A single turn carries every row of the set below to another of its rows. Some are shown first; where does it send the rows asked next?
Zaf: [-19   4  -1  24  16  14   7 -10   3   9  -6   8  18  -3  -1  -2  -1 -13
 -11   3  15  -3   0  -9 -13 -17  -3  -8 -14]
Miba: [  1   5 -14  26   0  -2   9  -7   4  -4   1  -6  17   0  -5   6   6 -13
 -14   3   6  10   2  -8   4 -19   4  -4 -12]
Defu: [-10   7 -24  31   5  11  10  -5   7  -6   0  15   3   2 -15  12   2   8
  18  -6  -1  -4 -20   8  -9  -2   0 -17 -12]
tinus: [  5  21   4  23   3   6  11   1   2  12   2   0  16   6  -9   1  14  -1
  13  10   0  13  -8  10   8 -22  -2   4 -13]
Gekur: [-25  -5   3  23   4  11  16  -6  14   2   4  14  -7   2 -17   7 -16   2
   0   4  15  -5   3   1  -5  -7  -4  -3 -11]
Vap: [  3  10  -4  20   2  -5  -3  -8   6   8  -1   9  -9 -15  15  -2   8   2
   9  -7  12   3  -6   4   1 -25  15  -1  -5]
Lopi: [  4  16   2  27  -5  -3  -6  -8  -2   4  -5   4  -5 -16  17   7   5   7
  -2   4  -3   6  -7  13   7  -8   3  -8   6]
paduk: [ -4  14   1  24  11   2  -5  -1   1   7  -5   7 -11 -17   5  -3  14  12
  -4   1   0   6  -7   5   8 -15  10 -19   4]
zar: [ -1  11  17  26  13  13  17   5  -1  10   2   6  16   3  -9   1  19   4
  11   6  -1  11 -10   9   1 -16  -5  -4 -14]
suliz: [-14   0  -3  22   5  13   9 -10   8  11  -5   4  23  -2   6  12 -13 -18
 -11   3  12   2  -9   2  -5 -11  -4  -5  -2]
zekil: [ -6   3   6  17   1   7  -1 -10  18   8  -2  -8  13   4 -11   8  25  -1
   8   2  11   9 -12  19   1  -7   4  -6   1]
vud: [ -8  -4   1  29  15  11  11   1   4   2  -7  13  18   2  -1   5  -5 -12
 -19   9  10   8  -8   0  -7  -7  -4 -17  -7]
naz: [ -7  15   9  24   9   8  -3  -3  -3  12  -8  15  -5 -18  15   3   1   9
  -3   5  -1   2 -11  11   5  -8   0 -17   7]
Bag: [  9   6   2  21  -1   0  -5  -4   1   8  -5  17  -6 -11  25   5  -1   0
   4  -1  12   3  -7  12  -3 -12   6   0  -4]
tur: [ -6   6   8  17   3  17  -3  -4  11  15  -9  -7  13  12  -2  10  13  -4
   5   4  10   5 -14  23   0  -1  -2   0  -4]
bomis: [  1  25 -10  21  11   2   4   2  -3   9   7  15  18  10 -12  19  -5   6
  11 -11  -3  -6   9  12 -10 -13   1  -7  -8]
rumum: [-11  10  10  27   2  -1   7  -4   6   5   2  15   6 -12  -6  14  -7  33
   0  -2   8   3  -9  22  -8  -6  -2 -14   4]
Nul: [ -3   7  -4  16   9   5  -1  -3   9  12  -4  11 -11 -15  11   1   2   6
   3  -4   8   6 -20   7  11 -17  12 -16   5]
duk: [  0  -3 -14  22   2   3  10  -4  12   1  -2   5  17   4   0  10  -7 -18
 -14   7  12  12 -12  -1   5 -11   1 -13  -6]
Fupef: [ -6   4   1  34  13   6  10  -1  -4  -3  -4   1  19  -1  -5   2   8  -8
 -20   5   4   6   6  -8  -9 -14   0  -9 -15]
fone: [  4  13  -8  13  -3   7  -3   5   2  14   3  11   3   0   5  14 -13  24
   1  -8  19   1   4  15   0 -13   1   8 -12]
sulon: [ -6  -3  -5  23  -6   6  13  -6   7  -8   6  10  -6  -2 -24   9   1   4
  -5   2  11  -5  10 -10   2  -6   0   3 -17]
kof: [  0  18 -16  14  -4   6  -1  -4   3  10   0   7  -6  -4  -3   1  -5  25
   6  -8  18  -6  -7   3   4 -19   4   4 -23]
mup: [  0  11 -20  14   8  12  -2  -4   6   5   5  26  13   1 -18  16   8   6
  11  -9   9 -13  -2   3 -10  -4   1 -17 -10]
lal: [-15  11 -15  25  10   3   1  -4  12  -1  10  12  10   4 -18  18   7  12
  13  -6  -1   1   5  15 -14  -5   0 -22   2]
Deta: [ -6  13 -15  18   4   6  -5   1  11   9  -3  20  -8  -1  -8  -4  -6  27
   3   4  24   1  -6   9  -4 -15   2 -10 -16]
Tel: [ -6   7   6  26   3   3  13   2   7   5  -7  11   0  10 -24  15 -24   1
 -15   5   9  -1   0   9   0  -2   3  -4  -1]
dosu: [  6  14  -2  23  -2   7  11  -3  10  11  -2  10  14   5  -8   0   8  -6
  17  15   9  15 -22  12   6 -18  -2   1 -11]
Kelu: [-11  17 -14  32   7   3   2  -4   3  -1  -2  -3   6  13  -8  19  -5   7
  11 -11  -6  -4  -4  21 -15  -2   3  -7  -6]
Sebut: [ -7  -1   0  17  -2  -3  17  -5  16  -2   9   7  -6   9 -22  15 -12   1
  -9   1   8   0   4   3  10  -7   2  -9  -8]
toba: [-11   1  -6  20 -12  11  11  -8  13   5   2  16   4  -6 -21  18 -18  -2
   0   5  16  -4   4  -1   1  -7  -1   9   0]
guva: [  3  17 -19  21   4  12  -1  -4  -2   5  -7  10   9  11  -9  17  -4   2
   9 -15   4 -17 -12   9 -11   0   3  -2 -17]
Mili: [  0   4   1  19  15   6  -4   3   4  11  -4  19 -12 -12  13  -5   8   6
   2  -5  15   3  -7   4  -2 -19  12 -12  -6]
dise: [ -4  21 -30  30   5   6   1   0   7   4  -1  15   9   6 -18  11  -4   4
  19  -3   7   1  -2   9 -14 -15   7  -4  -8]
siti: [  0  18   9  27   3  -1  -5  -9  -6   8  -5  12  -3 -18  19  -1   7   6
   3   2   3  -1   3   8  -6 -16   2  -1  -4]
kup: [ -2   9   6  16   4   8  -5 -12  13  10  -4   3  13   3 -15  -2  31  -1
   8   7  17   1  -6  10  -6 -10   2  -5 -10]
Dez: [  3  11   7  23  -6  -2   7  -4  -2   1   3   2   6  -9  -1  20  -1  32
  -4 -13   4   0  -6  18   0  -4   1  -2  -5]
rim: [ -5   6   1  33  -1  13   9   1  -1  -1 -10  15   0  -1 -25   9 -11   3
 -11   7  13  -6   6  -3  -8  -3   1   9 -10]
dila: [-17   9  -5  25   9   2   9 -18   7   2  -1  -4  18  -8 -12  -1  10 -10
 -12   1   7  -1  -1 -12  -3 -21   4 -13 -10]
Zir: [ -7  16   3  29   1   6   3   1  -5   7  -1   1   2  -6   3  10  -8  30
   3 -11   9  -1   2  16 -10 -14   1  11 -12]
Vogoz: [ -5  16   3  22  -7   2  13 -11   3   5  -3   4   5  -4 -30  15 -13   1
 -10  -2   6 -11   2  -3   6 -10   6   6  -2]
tis: [ -4  11  -4  22  10   7  13  -3  -3   0   8  15  12   6  -8  22   1  10
  10 -14 -10 -10  -9  11  -6   1  -6 -19 -12]
dalu: [-12   5  -7  23  -1   1  11 -18  11   3  -1  -8  23  -7  -5  12  -2 -15
 -12   0   4   5 -10  -2   5 -15   2 -10   2]
naf: [ -3  12  -9  11  -2  -1   2 -10  14   7   4  22  -2  -9 -12   4  -4  28
   2   1  18  -2 -17   9   7 -11   0 -21  -7]
Dop: [ -3  12   8  15   6  18  -8  -7   6  17 -11   4  14  10  -5   0  18  -4
   4   8  16  -3  -9  14  -6  -4  -4   0 -14]
Mazo: [ -7  11   0  28   2  -4   4  -8   7  -4  -3  12  -5 -10 -14   2   6  35
  -3   0   9  -1 -15  12  -4  -6   2 -20  -9]
Garum: [-19  10  12  25   8   2  17 -10   5   2  -2   3  -6   5 -27   5 -11   5
 -10  -3   4 -12   2  -1   0 -10   3  -5 -13]
Zitu: [  0   3  10  26   8  13  17   2   8   9  -2  17  14   2  -7   1  12  -1
  15  11   8  12 -25  12  -1 -12  -4  -7 -12]

rim -> toba
Dez -> Zir
Now these:
Kelu -> bomis
Mili -> Nul
zekil -> zar
Miba -> Zaf

